50 stands for zero in the data rows.
Every row has a hidden score. How much higher is the second row's score than the first row's in each pair? 20 means about the same, 40 much higher and 0 much lower. The score is a weighted sum of the row's numbers plus the product of two more (or one squared), each taken from its middle value.
  40  66  57  58  21  41  40  55  29  56  27  36  31  62  29  68  52  28  24  37  70  64
  38  39  43  64  49  65  28  40  31  56  64  40  39  27  39  52  56  38  48  36  29  39 -> 15
  39  42  35  40  86  35  67  30  70  40  75  58  48  57  26  59  59  49  67  66  48  56
  63  24  76  45  16  81  36  60  25  36  57  50  45  37  83  52  56  54  58  25  41  37 -> 8
  74  36  63  61  54  76  46  61  55  35  90  59  32  16  51  60  49  27  84  57  30  22
  45  43  35  73  77  56  65  36  70  48  48  61  45  48  16  38  49  29  64  80  42  55 -> 26
  29  38   3  64  53  70  52  45  65  42  35  53  36  55  56  31  48  47  73  69  44  53
  60  43  63  36  15  45  67  53  26  20  51  43  27  66  68  71  27  50  76  45  85  67 -> 26
  48  43  45  76  57  68  19  48  55  57  66  38  34  17  55  36  69  23  56  38  21  31
  73  32  49  42  84  41  65  54  84  32  67  87  64  52  48  55  57  52  61  76  41  44 -> 30
  57  58  28  38  53  42  69  46  70  49  51  45  47  68  69  52  40  83  58  51  48  47
  67  12  69  53  41  72  34  61  43  41  55  55  30  21  50  40  51  27  54  40  36  31 -> 28
  37  18  67  61  41  80  26  61  48  46  75  53  38  26  54  52  37  33  55  38  43  21
  42  40  45  54  58  59  36  43  67  71  75  58  60  61  69  36  66  69  40  51  30  21 -> 10
  45  54  67  68  39  52  48  74  26  54  42  49  40  23  27  58  57  27  27  46  39  28
  42  73  27  43  69  40  71  46  57  51  60  33  51  55  54  56  42  56  68  62  62  73 -> 13
  44  53  62  67  55  60  30  49  34  34  50  35  37  37  37  57  54  26  47  47  45  53
  65  62  55  69  74  31  47  55  41  39  49  45  21  24  17  75  66   6  43  60  45  66 -> 23
  63  45  50  54  45  57  57  57  58  21   0  56  46  52  57  61  28  50  68  73  60  64
  46  44  36  62  72  57  40  42  66  41  51  44  33  30  34  54  29  30  57  70  39  51 -> 24
  15  60  32  53  46  71  47  43  48  69  33  34  48  56  67  36  28  62  59  55  52  54
  73  27  86  43  24  55  50  71  30  25  48  65  35  26  62  51  34  42  55  45  51  47 -> 19
  66  27  67  62  73  81  48  56  74  48  50  78  62  36  35  37  48  48  63  73  37  34
  67  53  74  42  14  46  37  76  17  23  17  43  40  34  33  53  34  34  32  42  58  49 -> 17
  39  54   1  59  90  37  43  43  74  56  68  55  53  57  39  45  61  54  58  68  32  36
  25  73  42  52  27  68  43  45  36  52   0  31  45  84  82  30  12  87  56  37  51  66 -> 32
  37  14  50  64  43  87  15  33  45  65  76  54  29  15  60  21  68  38  53  33  16   2
  24  56  50  67  49  67  31  44  32  72  53  31  49  37  45  50  64  29  48  28  34  33 -> 14
  55  61  42  37  76  45  52  53  64  52  62  51  46  48  21  48  55  27  59  69  45  60
  42  63  29  41  66  39  66  27  58  66  54  45  60  45  52  51  49  68  55  46  53  60 -> 14
  29  46  48  79  54  58  37  46  60  49  63  42  37  37  52  58  60  21  67  48  31  44
  57  67  45  55  61  36  51  41  54  58  66  48  84  63  15  58  74  51  36  48  41  49 -> 23
  72  59  22  41  37  25  49  56  52  43  58  62  68  56  50  70  63  45  33  58  75  73
  70  28  45  29  41  49  61  68  68  38  65  62  40  40  66  48  34  55  59  59  48  54 -> 27
  69  60  58  48  61  23  68  37  56  36  32  57  61  53  24  77  36  64  33  56  74  61
  69  35  38  33  55  44  59  49  74  32  53  66  45  48  65  58  41  62  68  67  56  57 -> 14
  72  46  53  38  44  49  63  55  70  48  53  57  55  54  76  43  47  65  71  70  35  58
  29  49  47  54  53  69  26  41  56  66  49  45  41  47  56  30  56  41  51  43  27  32 -> 28
  35  80  30  52  56  25  47  68  44  70  62  32  78  66  49  67  62  70  23  32  50  53
  40  55  52  57  61  44  41  36  52  72  55  61  72  61  34  43  59  55  31  47  47  35 -> 33
  47  47  25  52  99  14  59  49  84  51  61  65  53  55  30  69  73  42  72  94  34  70
  30  63  28  25  56  59  63  36  56  60  34  37  62  84  73  42  38  99  49  18  49  47 -> 3
  51  11  51  21  45  67  73  52  60  59  45  57  50  46  72  31  50  61  46  52  55  19
  79  64  53  40  43   7  79  47  58  28  53  66  70  61  38  78  56  59  43  68  80  72 -> 11
  27  76  30  61  66  36  36  38  44  77  55  41  63  58  27  65  70  50  29  43  53  53
  54  52  38  50  68  26  72  41  67  44  77  58  65  62  47  66  51  72  45  63  49  65 -> 16
  24  65  32  10  57  55  53  43  55  69  48  44  44  65  70  41  46  77  49  42  48  52
  39  61  70  67  39  59  28  60  14  77  43  37  48  38  38  40  54  44  16  22  39  40 -> 14
  83  16  79  32  27  63  59  71  65  55  77  86  88  36  55  41  61  69  35  36  41  24
  30  45  32  50  67  40  71  22  71  60  60  47  60  53  49  57  56  63  74  54  23  40 -> 21
  50  58  68  38  36  61  53  48  47  64  49  56  69  71  61  49  48  82  25  26  48  23
  60  70  70  61  18  42  34  72   1  50  22  37  42  28  35  45  37  30  28  43  52  59 -> 13
  53  59  52  47  46  36  68  45  45  51  53  55  62  61  49  66  53  67  52  42  55  51
  40  82  53  42  34  19  76  29  36  60  22  31  86  89  61  68  43  99  31  32  81  75 -> 22
  67  39  39  39  64  40  56  51  56  40  57  57  50  42  22  62  55  42  69  68  55  76
  57  47  44  51  72  40  52  53  65  34   5  51  38  51  42  63  54  75  55  70  57  89 -> 30
  73  29  39  37  81  38  48  50  86  21  64  83  58  29  40  52  56  33  68  99  46  53
  27  69  26  55  75  23  72  33  69  61  39  40  57  76  48  63  58  64  68  53  58  65 -> 15
  55  64  33  25  48  38  69  40  51  52  41  43  44  59  60  45  43  56  73  60  76  83
  54  54  60  54  41  49  48  54  37  38  43  33  42  35  39  60  48  27  63  45  62  61 -> 21
  57  45  41  60  66  27  41  55  62  57  74  52  67  45   6  60  71  41  35  59  54  43
  42  38  56  31  42  38  71  54  68  14  49  59  45  69  68  56  38  63  62  56  58  49 -> 22
  58  39  54  32  48  73  61  60  70  46  64  65  58  52  69  37  48  62  64  60  51  36
  55  26  43  63  66  57  61  24  80  59  72  68  61  55  58  41  58  40  54  46  31  26 -> 14
  77  35  70  55  33  53  48  58  46  15  45  50  44  38  56  65  40  20  63  51  61  46
  75   7  62  41  52  60  62  56  81  32  85  82  53  65  80  48  33  73  67  66  38  20 -> 30
  44  41  74  55   5  53  47  67  18  58  18  15  42  37  52  66  39  49  22  19  52  60
  51  33  69  48  32  82  41  59  44  36  57  61  31  41  79  44  51  50  69  33  42  31 -> 15
  48  60  35  32  73  52  55  59  60  59  52  58  50  47  67  38  43  62  75  65  38  53
  32  49  52  56  45  66  31  48  39  75  58  29  41  49  80  40  45  47  69  36  46  35 -> 21
  28  41  45  66  56  77  29  40  34  65  52  21  29  36  51  46  69  43  55  22  31  15
  36  45  69  64  31  70  26  56  28  68  52  40  41  24  58  47  40  48  45  19  29  32 -> 14
  58  42  71  61  55  62  38  71  37  37  48  49  35  13  26  50  59  24  46  48  47  55
  57  46  71  39   8  57  48  64  10  29  14  37  38  56  78  59  13  70  64  20  75  58 -> 17
  40  52  44  56  66  70  45  50  69  61  45  74  54  60  46  43  58  40  70  76  37  46
  19  50  27  62  59  65  36  49  32  63  56  26  40  27  53  59  60  31  49  31  43  36 -> 14
  61  51  17  38  64  37  60  46  61  44  53  64  44  30  48  38  46  53  64  67  67  63
  43  59  54  57  52  32  43  37  51  61  57  63  61  68  37  56  59  59  30  45  53  47 -> 29
  48  54  56  53  48  40  48  61  57  49  61  57  76  51  34  58  71  58  39  44  54  38
  46  49  39  46  91  55  29  50  64  66  62  48  52  49  89  32  59  58  55  50  32  48 -> 12
  42  41  40  63  62  51  44  56  62  57  44  54  51  37  35  36  61  32  50  70  46  52
  32  72  17  50  99  22  62  29  68  51  59  56  43  61  28  69  75  38  60  78  52  72 -> 28
  73  13  77  57  34  88  35  54  45  44  71  63  35  33  59  42  45  32  51  44  40  25
  70  46  40  46  79  32  80  45  84  19  69  62  61  54  39  59  72  53  62  69  38  51 -> 16
  77  27  65  40  47  51  17  58  61  29  47  99  42  32  38  44  46  38  63  69  53  48
  71  26  51  30  47  61  64  52  70  34  52  69  43  27  83  41  34  70  61  65  53  72 -> 7
  63  34  61  72  69  53  27  57  52  48  74  49  34  10   0  49  64   1  43  60  25  36
  62  30  60  43  50  50  48  52  57  29  63  55  15  32  68  66  48  30  80  60  50  57 -> 19
  32  58  32  39  56  50  55  38  55  71  47  43  51  80  88  41  30  89  46  48  57  44
  43  53  28  41  79  36  57  26  65  63  67  66  46  64  29  57  69  55  66  68  53  48 -> 30
  42  54  53  53  30  54  33  22  33  31  38  38  27  40  60  61  35  39  53  36  65  81
  57  60  34  27  61  36  69  54  61  38  37  65  58  68  73  31  28  61  67  61  69  94 -> 10
  56  38  71  49  43  56  43  60  50   4  61  56  38  20  45  56  42  17  54  57  57  46
  74  43  55  39  41  30  52  55  62  38  61  61  76  58  42  63  48  62  54  61  60  56 -> 15
  49  29  42  37  54  57  58  48  60  50  61  66  50  52  73  19  42  67  69  31  44  44
  34  57  65  69  46  57  34  54  28  52  45  26   9  32  40  53  50  22  42  24  37  52 -> 21
  48  50  28  51  75  43  56  31  72  48  47  49  60  64  48  48  56  67  60  58  45  50
  71  58  66  37  43  37  50  57  52  44  55  63  78  47  42  79  47  71  31  46  61  60 -> 24
  63  26  38  89  81  56  40  48  85  40  62  78  47  20  15  42  57  13  80  99  26  41
  19  38  59  73  40  85  13  39  38  84  72  38  40  29  49  27  77  38  29  19  18   4 -> 22
  54  57  73  65  23  50  31  64   1  52  24  44  47  42  35  47  43  33  36  32  46  64
  47  39  60  49  48  70  51  54  62  47  38  53  69  55  54  46  29  53  61  62  59  52 -> 31
  68  30  80  48   0  61  33  73  20  44  26  54  41  34  52  45  33  31  19  30  53  52
  48  70  43  57  68  47  60  52  58  43  29  44  47  66  30  51  48  41  60  81  64  63 -> 18
  66  29  37  45  70  40  63  25  84  46  69  68  66  54  40  49  51  50  67  84  37  40
  64  48  58  68  35  72  26  44  42  73  56  33  38  30  53  46  42  30  54  34  40  24 -> 12
  63  46  43  21  50  27  84  65  63  25  52  57  57  67  65  78  33  70  76  72  75  80
  59  68  45  54  59  14  62  23  55  40  38  54  67  76  23  75  53  59  38  58  83  74 -> 25
  19  65  29  57  79  62  37  38  63  79  63  41  47  50  53  31  67  53  50  62  23  40
  49  64  23  60  62  39  59  39  62  60  51  41  59  67  36  54  62  51  32  45  59  53 -> 15
  43  90  33  41  52  21  61  43  46  74  54  41  77  70  51  67  69  67  11  45  66  87
  38  48  36  47  71  44  52  32  66  70  59  59  71  64  44  51  56  64  69  46  36  32 -> 29
  99   7  86  53  36  81   8  62  47   8  76  64  47  15  77  45  51  42  54  46  31  18
  56  30  46  48  76  39  65  43  60  53  52  51  43  66  60  51  46  56  61  61  53  42 -> 19
  65  24  62  72  49  72  33  57  61  32  69  55  46  31  57  39  63  27  69  45  31  17
  65  41  37  46  73  46  48  56  68  43  72  66  45  52  45  37  55  35  48  65  32  58 -> 20
  28  76  63  51  15  55  31  49   6  73  22  29  44  47  61  61  57  43  19  25  42  50
  43  63  56  37  49  55  47  50  42  81  76  52  75  61  62  46  73  77  22  26  48  25 -> 21
  88  41  58  27  45  50  67  63  56  30  52  73  41  49  70  59  34  54  74  65  55  63
  43  55  45  61  39  49  48  47  34  42  38  32  37  47  61  58  49  28  60  48  61  63 -> 18
  54  52  59  66  46  43  31  59  34  49  44  44  47  24  23  60  94  16  29  58  37  68
  35  49  52  46  38  46  42  37  44  69  64  59  75  39  64  49  68  69  32  36  52  37 -> 10
  41  63  61  80  43  48  44  56  25  46  26  43  24  44  45  40  51  33  48  34  54  64
  42  77  33  48  62  28  59  42  51  31  42  36  39  65  47  62  41  51  84  63  62  92 -> 21
  35  44  72  78  23  64  20  66  15  72  45  32  38  23  42  34  45  31  15   9  31  33
  46  71  31  46  75  24  47  28  79  35  74  46  69  65  42  64  54  66  59  73  46  66 -> 21
  51  41  65  45  65  41  61  29  61  51  56  59  56  78  70  36  44  71  60  55  38  56
  24  37  46  70  63  74  36  38  52  52  63  39  37  36  46  37  65  31  62  35  32  38 -> 17
  36  35  42  50  69  65  48  41  49  88  79  56  58  59  75  30  61  73  41  27  24  10
  53  19  60  63  51  84  35  39  45  49  71  47  37  34  57  54  58  37  63  36  24  16 -> 26
  39  67  27  59  54  42  77  46  53  31  17  43  50  77  55  63  36  53  64  64  64  81
  77  39  69  38  47  37  53  49  68  34  64  83  72  53  28  72  51  52  17  49  63  50 -> 39
  42  58  26  39  56  37  66  43  66  51  43  51  41  77  67  55  43  71  65  63  60  59
  44  81  48  31  53  30  44  46  35  58  41  43  69  70  39  66  58  76  27  35  59  62 -> 25
  47  49  36  55  57  65  53  47  61  33  25  59  47  49  55  44  39  43  64  63  51  54
  54  53  33  48  89  36  41  45  62  38  45  50  36  58  46  48  61  34  56  64  35  64 -> 22
  45  59  56  65  36  49  29  58   8  77  49  29  33  31  17  45  59  31  22  35  26  39
  69  45  43  38  71  48  58  59  72  34  59  59  47  48  59  45  52  47  54  61  46  52 -> 16
  25  53  47  62  42  68  33  58  26  68  50  16  31  49  62  49  51  39  44  27  36  37
  43  55  37  59  55  62  53  43  58  55  27  62  71  43  46  37  43  48  66  75  35  53 -> 19
  99  19  62  20  38  44  82  63  69   7  52  87  40  50  72  52  27  55  60  79  80  64
  69  71  47  25  45   6  77  60  44  26  19  51  68  78  50  89  46  56  41  63  94  99 -> 18
  26  53  30  48  89  36  51  27  70  45  77  52  57  55  55  72  67  63  65  55  47  48
  68  53  37  28  66  21  82  40  70  26  59  68  56  77  50  66  40  60  72  62  58  99 -> 9
  11  54  45  55  63  60  55  33  60  67  27  45  41  59  47  45  37  52  69  62  46  61
  46  45  36  43  69  37  54  41  69  43  53  39  44  67  43  46  48  57  53  63  56  59 -> 20
  67  32  39  42  71  38  63  71  80  25  62  80  39  25  30  55  55  45  77  82  48  66
  46  55  33  43  52  36  54  52  71  46  50  33  56  50  49  46  58  49  66  67  50  67 -> 13
  39  80  49  38  60  22  64  39  42  59  50  46  73  72  21  60  67  56  16  49  68  60
  50  65  51  25  11  27  77  48  33  54  31  46  68  82  69  69  30  85  34  59  90  75 -> 19
  55  54  46  48  58  56  66  58  56  61  29  47  50  61  41  46  43  44  61  74  61  54
  42  75  45  62  63  19  62  31  55  59  57  46  66  65  14  71  58  42  27  62  69  60 -> 20
  49  55  52  24  44  66  55  53  57  54  40  46  50  58  76  21  42  85  26  49  51  46
  58  34  59  56  41  64  46  52  51  29  67  32  45  43  54  55  44  32  75  36  50  47 -> 11
  56  75  41  55  53  24  57  35  58  65  53  57  59  74  11  65  60  57  26  63  66  62
  58  79  42  40  51  23  75  29  47  63  41  54  66  73  45  65  50  52  39  38  74  82 -> 7
  73  39  75  58  27  37  50  71  31  38  32  67  42  25  41  58  31  33  38  43  61  61
  66  29  67  50  39  57  55  50  57  61  73  74  81  37  65  47  56  67  24  43  45  26 -> 19
  15  51  27  78  79  70  30  43  67  80  71  40  44  37  34  34  79  36  44  54  20   7
  35  39  46  57  47  77  21  54  34  73  57  27  32  33  59  39  64  38  44  38  31  15 -> 21
  39  59  58  61  38  54  26  55  22  33  33  26  29  43  50  43  39  46  19  24  45  54
  41  79  27  40  52  39  56  51  44  65  35  22  39  74  74  48  41  65  55  46  88  73 -> 7
  34  82  35  52  52  24  53  31  33  80  56  36  74  65  43  64  66  75  17  29  61  59
  52  41  43  47  35  61  51  62  57  47  43  50  39  44  61  36  43  51  62  46  44  41 -> 19
  68  30  52  41  61  50  48  49  77  50  64  65  62  44  64  55  49  64  51  63  46  35
  47  57  68  52  36  57  38  58  22  58  31  37  38  41  66  49  46  45  37  11  48  47 -> 10
  25  64  52  73  64  54  49  43  57  63  48  47  42  36  29  46  62  39  53  53  68  37
  52  57  60  44  29  43  61  57  52  48  65  48  68  63  38  50  63  77  29  41  60  38 -> 18
  70  26  78  76  33  62  32  80  36  37  77  61  43  19  35  45  44  27  44  44  34  32
  52  37  79  52  13  77  43  57  27  77  47  50  56  46  69  37  34  50  41  26  45  33 -> 16
  23  79  16  45  52  37  47  39  40  85  49  39  72  91  42  40  72  70  28  26  56  49
  58  54  29  28  71  24  86  35  66  30  52  55  58  48  51  67  46  51  71  73  55  70 -> 23
  55  29  91  48   7  75  31  74  27  56  48  71  38  32  74  40  40  53  33  21  49  33
  65  41  73  55  19  55  52  70  30  45  34  45  40  35  61  46  17  47  46  28  42  52 -> 10
  52  68  39  25  33  33  59  45  38  55  39  37  79  91  65  64  43  77  32  34  75  61
  56  51  53  49  48  48  48  40  52  70  63  60  72  60  44  49  55  70  16  42  32  32 -> 22
  46  29  69  56  38  68  36  51  44  48  62  47  38  29  46  49  67  25  51  39  32  31
  74  38  64  62  46  67  39  62  48  20  60  48  44  25  46  56  58  23  61  54  48  37 -> 12
  39  72  46  49  60  30  61  37  48  62  57  47  75  80  16  70  68  56  31  50  49  53
  44  63  43  55  68  26  42  32  57  59  61  52  66  48  28  64  76  46  27  59  47  52 -> 19
  49  64  49  53  60  31  62  35  48  65  47  53  65  47  37  50  59  60  32  49  56  59
  61  28  64  25  28  63  66  88  44  40  31  51  38  55  73  37  20  74  60  46  60  52 -> 24
  58  49  26  38  72  23  77  46  70  40  51  53  64  51  48  66  29  63  62  59  59  62
  57  49  47  34  29  53  69  49  36  27  14  62  52  71  74  46   5  61  65  59  96  76 -> 33
  30  69  52  48  53  35  60  39  44  54  21  34  44  57  47  46  56  39  59  61  59  68
  33  57  34  61  58  68  47  35  50  58  35  51  48  47  50  50  45  51  53  64  84  63 -> 22
  54  55  49  33  52  37  66  49  63  42  52  62  62  58  67  48  40  63  53  73  52  58
  66  46  56  49  52  31  47  49  58  52  63  66  68  55  34  68  52  56  42  67  53  49 -> 26
  51  33  38  77  82  50  58  48  58  30  38  60  50  35  35  43  56  37  64  95  41  45
  47  49  23  70  60  58  55  44  77  43  32  48  32  43  36  51  69  29  47  82  37  62 -> 19
  68  48  61  41  38  34  62  53  57  36  69  66  91  71  48  70  57  66  43  57  60  45
  50  13  70  75  53  82  20  58  56  66  71  48  46  11  30  33  70  27  49  48  19  17 -> 28
  49  65  48  63  65  27  53  33  62  58  50  54  68  60  18  65  49  48  30  59  66  57
  67  47  79  31  19  42  62  40  57  42  54  71  67  72  45  65  39  73  22  42  62  38 -> 25
  25  70  61  74  34  62  26  47   9  94  33  18  47  33  35  36  72  44   5  22  29  49
  50  93  29  30  52  14  76  49  57  25  38  53  44  71  53  72  38  54  70  69  74  93 -> 13
  46  46  31  44  67  36  50  57  64  47  65  52  54  47  57  31  53  54  74  61  45  51
  18  75  22  55  64  47  46  38  47  56  43  35  23  60  53  38  61  46  62  40  49  69 -> 18
  64  25  81  45  26  79  56  67  38  35  61  60  40  30  62  42  48  36  65  37  44  25
  64  22  64  40  26  76  52  55  32  23  55  49  32  59  91  39  26  59  64  10  48  35 -> 20
  34  81  41  59  65  53  28  37  58  76  72  55  74  53  36  49  73  66  24  42  57  21
  19  94  46  63  46  43  33  47  14  76  35  14  26  46  48  43  46  24  17   8  60  52 -> 10
  62  52  31  30  44  42  58  31  51  46  48  43  58  77  73  66  48  74  76  52  61  62
  31  69  19  56  75  36  68  44  62  54  47  38  39  54  42  48  66  30  69  75  36  61 -> 17
  65  28  90  54  29  67  22  61  21  54  48  45  48  25  29  34  54  29  22  40  33  42
  18  79  35  66  84  46  46  29  40  86  62  39  66  66  27  57  80  50   8  40  30  31 -> 14
  54  37  48  49  42  66  56  49  76  53  63  62  64  61  77  38  54  84  56  48  49  31
  46  67  37  36  46  46  57  51  49  50  40  42  58  62  61  40  36  58  64  38  62  61 -> 13
  25  82  32  63  68  20  46  39  46  74  49  31  71  69  32  73  85  60  25  47  51  60
  62  63  45  39  57  12  59  45  52  44  49  50  99  61  28  90  55  44  42  49  61  67 -> 12
  63  63  29  27  65  19  72  56  75  30  54  55  52  75  59  55  43  62  82  60  74  66
  50  50  37  30  52  47  66  52  48  42  51  37  50  53  56  43  51  57  71  62  42  61 -> 23
  59  77  99  69  33  59  28  65  30  57  45  56  33  31  26  47  52  34  22  33  26  44
  49  50  45  46  71  25  72  39  68  45  59  64  51  82  61  55  53  60  64  66  67  73 -> 22
  22  70  40  46  45  51  41  50  23  47  35  22  31  57  57  64  43  42  46  28  67  55
  52  52  52  44  64  39  44  44  61  61  60  63  62  61  32  56  73  56  32  50  36  34 -> 29
  48  47  60  47  65  51  68  50  60  31  31  55  48  56  47  43  32  43  68  72  65  69
  56  57  36  39  59  25  80  34  60  38  45  63  55  82  67  66  42  74  69  58  63  70 -> 11
  37  43  45  53  47  65  56  46  50  50  30  56  53  58  59  39  29  53  60  52  63  53
   4  86  23  74  78  44  33  43  41  98  65  21  67  56  16  53  87  47  24  36  35  37 -> 18
  32  57  40  55  58  66  70  41  51  60  31  44  40  56  54  35  31  43  68  50  46  69
  11  77  21  62  71  59  44  41  53  87  29  27  43  63  28  41  59  43  48  60  43  59 -> 32
  34  63  55  53  35  53  27  58  15  77  24  25  41  37  40  37  59  34  16  16  38  46
  73  48  56  38  44  63  69  60  75  24  43  60  49  61  61  47  24  54  63  73  60  61 -> 24
  43  67  56  57  46  73  30  45  41  59  61  43  45  31  50  43  92  39  44  40  41  25
  47  33  95  70  35  75  33  72  37  47  59  45  37  36  54  32  60  40  47  43  31  21 -> 21
  38  42  34  55  67  73  36  48  52  72  61  53  40  48  47  33  38  55  48  38  30  33
  47  77  39  55  71  25  64  39  58  58  58  52  68  60  20  69  65  47  37  51  57  55 -> 19
  35  62  48  74  61  57  24  60  31  70  56  35  29  33  31  62  76  19  44  30  26  41
  41  44  44  33  53  58  58  43  50  56  49  52  69  70  78  45  35  90  67  38  69  31 -> 21
  54  39  52  64  43  57  34  61  43  45  61  33  53  24  46  75  55  29  64  46  40  42
  81  13  73  41  59  45  74  59  79  36  74  81  67  55  74  53  37  71  56  62  57  48 -> 27
